((107, 141, 107, 98, 150, 133), (121, 131, 137, 133, 122, 125)) ==> 150
((132, 134, 145, 140, 147, 104, 152), (133, 130, 146, 141, 149, 101, 151)) ==> 104
((119, 110, 118, 123, 115, 134), (136, 133, 155, 107, 128, 104)) ==> 115
((106, 133, 124, 108, 132), (115, 135, 129, 109, 132)) ==> 108
((126, 128, 104, 129, 151), (131, 130, 124, 128, 131)) ==> 129
((124, 127, 131, 135), (133, 133, 139, 152)) ==> 131
---
[108 100 134 121 144 109 141] | 121, 144

[154 130 110 111 147] | 110, 154

[[105 130 110 115 148]
 [139 127 140 139 119]
 [147 127 144 143 113]] | 140, 148

[[114 112 135 133 118]
 [158 144 124 126 115]
 [156 152 122 122 120]] | 124, 158

[152 122  99 134 131] | 99, 152

[151 144 130 126 114 136 145] | 126, 151

[[149 105 154 142 155]
 [112 113 110 143 118]
 [101 157 103 107 104]] | 110, 157
---
[[125 129 130 131 119]
 [126 118 149 105 121]
 [130 129 151 124 130]] Answer: 129

[[119 124 106 134 141 138]
 [125 128 106 131 135 134]
 [118 120 106 128 134 135]] Answer: 124

[[117 102 141 122 145 110]
 [130 129 133 102  98 126]
 [130 141 138 133 104 150]] Answer: 102

[[122 134 111 143]
 [145 146 148 143]
 [141 127 134 153]] Answer: 134

[[106 116 142 131 155]
 [133 109 112 136 130]
 [146 135 136 112 106]] Answer: 116

[[131 138 123 136 135]
 [105 123 148 131 105]
 [118 141 133 148 124]] Answer: 138

[[141 126 130 121 139 127 114]
 [136 116 149 113 143 114 121]
 [128 114 143 131 130 115 138]] Answer: 126

[[119 135 139 126 124 136]
 [138 111 110 153 147 114]
 [146 147 142 125 134 136]] Answer: 135

[[115 115 117 106 109 151]
 [113 123 154 156 135 126]
 [123 121 150 158 142 125]] Answer: 115

[[140 118 112 122 131 143]
 [114 152 148 115 145 114]
 [107 152 157 128 134 106]] Answer: 118
---
[138  98 111 112 131 110] result: 138, 98

[[112 122 111 152]
 [103 154 125 150]
 [136 144 123 111]] result: 154, 103

[[134 122 120 129 123 122 133]
 [119 128 113 104 114 128 119]
 [109 108 128 123 140 139 151]] result: 151, 104

[118 148 156 131 112] result: 156, 112

[119 132 122 126 153] result: 153, 119

[150 138 119 128 130] result: 150, 119

[139 137 104 145] result: 145, 104

[136 130 130 126 103 134] result: 136, 103
---
array([[140, 117, 101, 128],
       [130, 136, 142, 107],
       [129, 131, 134, 128]]) -> 128

array([[131, 104, 141, 135, 115, 122],
       [124, 127, 123, 127, 129, 126],
       [126, 128, 128, 128, 128, 128]]) -> 128

array([[126, 124, 131, 121, 134, 129, 130],
       [127, 129, 133, 113, 134, 129, 131],
       [120, 100, 120, 140, 100, 105, 123]]) -> 123

array([[119, 129, 107, 109],
       [155, 136, 102, 158],
       [105, 139,  99, 131]]) -> 131

array([[138, 124, 138, 127, 117, 104, 120],
       [123, 135, 128, 116, 132, 106, 129],
       [132, 123, 128, 136, 125, 141, 126]]) -> 126

array([[104, 128, 153, 112, 141],
       [135,  98, 121, 132, 126],
       [ 99, 138, 152, 112, 136]]) -> 136

array([[137, 156, 130, 147, 129],
       [103, 122, 133, 127,  99],
       [117, 153, 138, 133, 114]]) -> 114
---
[[147 114 116 135 133 134 135]
 [131 149 108 124 123 124 123]
 [143 137 105 117 118 117 117]] out 143

[[142 151 140 103 140 137 122]
 [132 115 151 145 147 131 148]
 [109 154 121 114 122 134 107]] out 109

[[135 139 102 121]
 [135 137 102 118]
 [121 122 102 142]] out 121

[[118 111 130 119 146 133 126]
 [123 153 114 123 141 122 124]
 [109 143 127 130 103 110 127]] out 109

[[136 148 137 133 158]
 [135 156 134 132 151]
 [147 148 141 131 145]] out 147

[[152 119 135 134 118]
 [104 128 148 135 130]
 [121 105 124 126 133]] out 121

[[120 123 106 113 126 120 134]
 [130 123 128 125 118 123 119]
 [128 118 138 126 142 124 103]] out 128

[[146 106 121 148 138 108]
 [106 142 118 111 141 148]
 [141 106 146 110 118 147]] out 141

[[117 118 143 156]
 [119 119 123 119]
 [114 118 134 127]] out 114
---
[[129 127 127 130 130 129]
 [148 131 123 105 130 132]
 [133 125 130 146 125 127]] Answer: 127

[[137 153 104 156 146 142 130]
 [138 137 102 138 137 139 119]
 [150 128 137 124 128 149 134]] Answer: 134

[[142 153 135 106]
 [127 132 142 153]
 [124 127 132 142]] Answer: 142

[[131 106 130 139 120 136]
 [135 101 133 107 123 141]
 [132 136 132 147 119 127]] Answer: 127

[[135 140 151 141 103 141]
 [129 131 138 132 133 134]
 [125 107 129 133 118 130]] Answer: 130

[[132 129 114 108 131 101 138]
 [118 117 120 130 118 128 120]
 [112 107 103 136 109 122 129]] Answer: 129
